The same turns and mirrors carry the whole set onto itself, and each row onto the other rows of its family. Which rows share a family with each named row? Give them in list order.
These 30 rows form 5 families of 6 rows each.
lun: 17  30  0  -31  34  16  13  14  12  -23  -25  5  5
pem: -1  7  33  37  4  16  12  22  6  -35  6  -6  3
Pil: -15  19  6  -30  6  -1  -25  1  49  10  -5  -11  8
gof: -11  24  3  19  -14  37  -1  -3  -27  0  17  15  25
Gusap: 5  -24  -5  2  13  -3  15  -1  -15  -14  4  -42  -30
bugo: 4  4  39  -15  36  23  12  29  0  -25  -2  -5  -9
Reke: -18  -7  10  -2  51  -20  -3  -20  -1  11  50  17  9
voror: 2  20  -7  -13  11  -33  -30  -35  16  14  10  -4  28
Kisas: -21  -14  -12  2  -30  21  7  -10  -10  11  -7  -22  -16
Bev: -9  12  -11  13  38  -11  27  -10  25  -29  -18  29  8
vonek: 5  -7  21  -18  -4  -3  8  -39  -46  15  -8  10  16
Lofu: 2  8  39  -24  36  18  -1  3  -26  9  40  12  12
megam: -13  -12  -33  -13  9  -7  0  -36  -30  22  13  -7  -4
nabo: 23  4  18  -8  10  -7  34  -20  -15  -24  -39  10  6
Domet: -17  1  44  -29  0  30  9  0  -3  4  -21  17  0
lureg: -31  14  -8  6  36  -14  -9  -22  21  5  19  34  29
Buvu: -3  -16  21  -7  -26  -22  -3  -40  6  13  -23  -13  7
doni: 11  6  11  1  26  -25  -16  5  42  -20  7  -36  1
gan: -41  -19  -11  -13  25  -12  0  -18  34  15  -4  9  -13
zozit: -34  8  24  21  -9  23  4  2  22  -5  -5  30  14
ger: -6  11  31  29  7  10  -6  -4  -13  -3  51  12  24
veb: 5  -2  -44  -5  25  -5  25  -9  1  -15  -16  -13  -18
zab: 12  -13  38  5  10  -24  -2  -38  -29  10  34  -3  18
lav: 13  -28  40  10  10  -24  21  -21  -14  -20  -13  -19  -9
fav: 4  -9  -4  0  12  5  -4  -13  -32  16  49  -24  -4
tun: 12  20  -14  31  -8  18  23  3  -2  -32  -18  0  9
nafit: 10  15  12  -6  22  -16  -29  -8  12  10  49  -18  22
dib: -5  35  16  -31  23  29  -16  5  -6  7  12  21  28
tebap: -16  -17  12  9  53  -28  9  0  32  -22  5  5  -7
Vib: 30  19  -13  -4  6  -27  3  -18  26  -20  -25  -20  13

Which other rows belong to the same family as lav? pem, Gusap, bugo, doni, tebap
Which other rows belong to the same family as dib? gof, voror, vonek, megam, lureg
Which other rows belong to the same family as Bev? lun, nabo, veb, tun, Vib

The same turns and mirrors carry the whole set onto itself, and each row onto the other rows of its family. Which rows share a family with each named row? Give them in list order.
These 32 rows form 4 families of 8 rows each.
rut: 36  -22  -22  56  -22  44  7  -59  24  32  8  0  -1  22  -38  -36  9  11  -5  -49  16  14  52
Neles: 39  7  -21  23  -10  25  32  -40  6  24  -48  29  13  33  -23  -29  0  7  34  -30  50  24  32
vav: -10  35  1  -8  -12  55  -47  8  28  24  -7  20  -11  2  -19  -9  28  -4  -6  -32  -1  -37  14
lov: -5  40  -3  0  -13  28  -41  21  4  42  10  11  -31  -2  -38  3  27  -11  -13  -52  6  -20  23
pefop: 26  -18  -39  33  -25  32  13  -60  10  42  7  26  -21  19  -54  -13  25  21  -7  -51  41  18  43
bogaz: -8  42  -24  -13  15  20  -17  13  -2  23  -24  18  -20  -7  -35  -4  -10  26  10  -81  58  -5  10
Vele: -24  38  -23  3  -11  41  -36  -5  0  31  7  37  -33  -2  -37  10  25  2  -20  -41  7  -24  17
lil: -26  44  -28  -18  8  34  -19  7  -12  22  -16  34  -17  0  -24  10  3  29  -5  -51  31  -20  11
Zeki: -9  47  8  1  5  31  -19  13  15  5  -12  6  -17  -5  -25  9  -41  23  1  -36  47  -15  2
fim: -9  43  -23  27  -4  29  -19  9  -3  34  26  28  -51  -4  -46  3  6  0  -27  -56  24  -11  23
soso: 28  -11  -36  46  7  23  38  -39  5  18  -4  1  -2  38  -38  -28  -12  19  14  -60  58  23  22
zapet: 31  -5  -35  21  -1  24  42  -28  -11  3  -17  20  -1  32  -16  -31  -18  40  0  -50  50  16  41
Gisad: 5  28  7  9  -16  46  -55  6  46  34  5  9  -26  -5  -43  -19  30  -22  -2  -54  13  -26  16
mezof: -5  46  -2  -23  5  20  -27  36  -6  21  -22  6  -10  1  -18  -7  1  10  7  -63  23  -18  17
gabop: 44  -21  -6  42  -16  48  5  -46  36  17  -11  -10  19  27  -22  -53  -1  13  10  -48  16  9  48
Lezi: -13  45  -17  -9  -1  16  -25  23  -18  36  -1  17  -29  -4  -36  10  9  8  -9  -63  24  -11  20
sado: 30  -16  -34  47  -9  34  26  -56  3  29  -2  5  0  22  -36  -28  -10  33  0  -60  37  24  51
Betul: 53  8  -1  33  -19  48  28  -25  29  29  -28  18  15  41  -11  -41  8  -1  24  -8  27  9  38
tuli: 9  41  10  -3  8  39  -25  39  25  -5  -18  4  -5  7  -3  -35  -12  -1  6  -53  20  -27  14
Tomu: 42  -21  -8  54  -12  45  8  -37  44  19  7  -12  4  42  -33  -48  12  -16  13  -39  25  3  26
rofir: -5  35  23  1  -7  34  -49  1  41  1  -20  0  -12  -8  -32  -3  -19  -9  10  -35  29  -21  1
Zazun: 33  -15  -30  60  -10  37  21  -49  23  40  22  1  -15  36  -51  -24  12  2  2  -46  41  15  26
Ridi: 45  -19  -4  4  -11  41  6  -30  38  4  -39  0  25  30  -12  -53  8  17  26  -48  37  2  36
Siz: 40  0  -14  43  -32  37  13  -52  25  42  -19  31  -3  32  -38  -26  28  -18  19  -17  24  17  38
revag: 45  -17  -6  43  -33  51  2  -35  36  16  11  11  -6  34  -23  -45  24  -6  -12  -24  4  -5  47
vebiz: 42  -14  -13  35  7  38  25  -26  32  9  -17  -14  20  43  -20  -49  -11  11  26  -50  49  9  20
Paseg: 37  -15  -20  35  -3  36  22  -43  14  11  -23  -6  19  26  -19  -46  -19  32  14  -59  35  18  46
muvo: 2  40  11  -14  -8  30  -43  33  15  25  -11  2  -10  2  -19  -14  18  -13  1  -51  4  -26  20
Ginad: -20  40  -5  11  -7  20  -35  -14  11  20  -3  17  -36  -15  -54  24  -21  5  -4  -44  45  -7  3
lazem: 38  14  -29  43  -19  35  42  -41  1  47  -10  35  -9  33  -31  -15  7  14  10  -17  42  23  41
ziru: -15  39  -5  -23  5  42  -32  17  10  2  -32  22  1  6  -5  -14  3  13  6  -44  15  -31  8
vukas: -5  42  15  22  -15  43  -39  0  35  22  17  6  -33  -8  -40  12  -11  -3  -16  -22  22  -22  9

Which other rows belong to the same family as mezof? rut, lov, gabop, Lezi, sado, Paseg, muvo
Which other rows belong to the same family as revag? pefop, bogaz, fim, zapet, Gisad, tuli, Ridi
Which other rows belong to the same family as Vele? vav, lil, soso, Tomu, Zazun, vebiz, ziru

The same turns and mirrors carry the whole set onto itself, and each row onto the other rows of its family. Which rows share a family with each named row? Give them in list order.
These 32 rows form 4 families of 8 rows each.
Miv: 53  10  9  35  -5  -7  31  -38  -11  -18
padog: 35  -7  26  -3  -1  -33  42  -16  10  -3
Vazak: 46  -9  24  0  -6  -32  23  -25  5  -19
Zib: 13  -10  -4  27  16  -12  -44  8  -17  16
rela: 38  -4  -1  32  1  -8  -41  -13  -23  -10
katu: -15  18  9  25  36  10  -9  6  1  28
tisal: 56  4  3  35  -6  -6  -10  -31  -19  -23
Kunab: 22  -21  13  -11  7  -31  -29  2  2  6
dofo: 49  -13  19  1  -7  -31  -5  -23  2  -23
sasol: -23  9  -5  22  12  -4  39  -7  7  28
vel: -32  0  -6  27  14  -9  4  10  0  27
gol: -7  -10  0  21  25  -14  -16  18  -7  37
bises: 20  -10  23  -8  6  -34  41  -2  12  15
Pokav: 2  18  -4  21  -1  2  57  -24  4  13
Litu: 38  23  20  46  3  10  -18  -14  -22  -26
Tases: 16  15  15  43  15  8  -39  -4  -18  -15
Barot: 33  36  21  32  6  17  45  -18  -10  -2
Torug: 44  32  23  41  -1  13  18  -19  -19  -21
riva: 33  12  11  30  6  -10  60  -28  0  6
rogiz: 11  -20  14  -14  13  -32  -9  12  7  22
Bog: 7  7  9  24  19  -12  58  -9  5  30
Zoz: -5  13  11  33  29  8  -36  5  -8  9
Rof: -9  -2  4  21  27  -14  26  10  1  44
muk: -9  25  13  20  32  14  24  0  3  33
mopif: 9  0  -6  34  -11  -4  -38  6  -26  -8
zatub: 33  9  -5  34  -23  3  -21  -13  -29  -23
vutum: -19  -3  -7  31  6  -9  -27  15  -13  12
luv: 39  -18  15  -4  -1  -31  -28  -12  0  -12
fut: 12  33  17  23  20  17  47  -9  -1  21
kud: 9  -14  19  -13  12  -34  18  9  11  26
zan: 41  17  -4  31  -26  6  14  -29  -21  -21
ditim: 29  22  -4  25  -16  7  46  -35  -9  -6

Which other rows belong to the same family as Rof? Miv, Zib, rela, tisal, gol, riva, Bog
Which other rows belong to the same family as Litu? katu, Tases, Barot, Torug, Zoz, muk, fut
Which other rows belong to the same family as kud? padog, Vazak, Kunab, dofo, bises, rogiz, luv

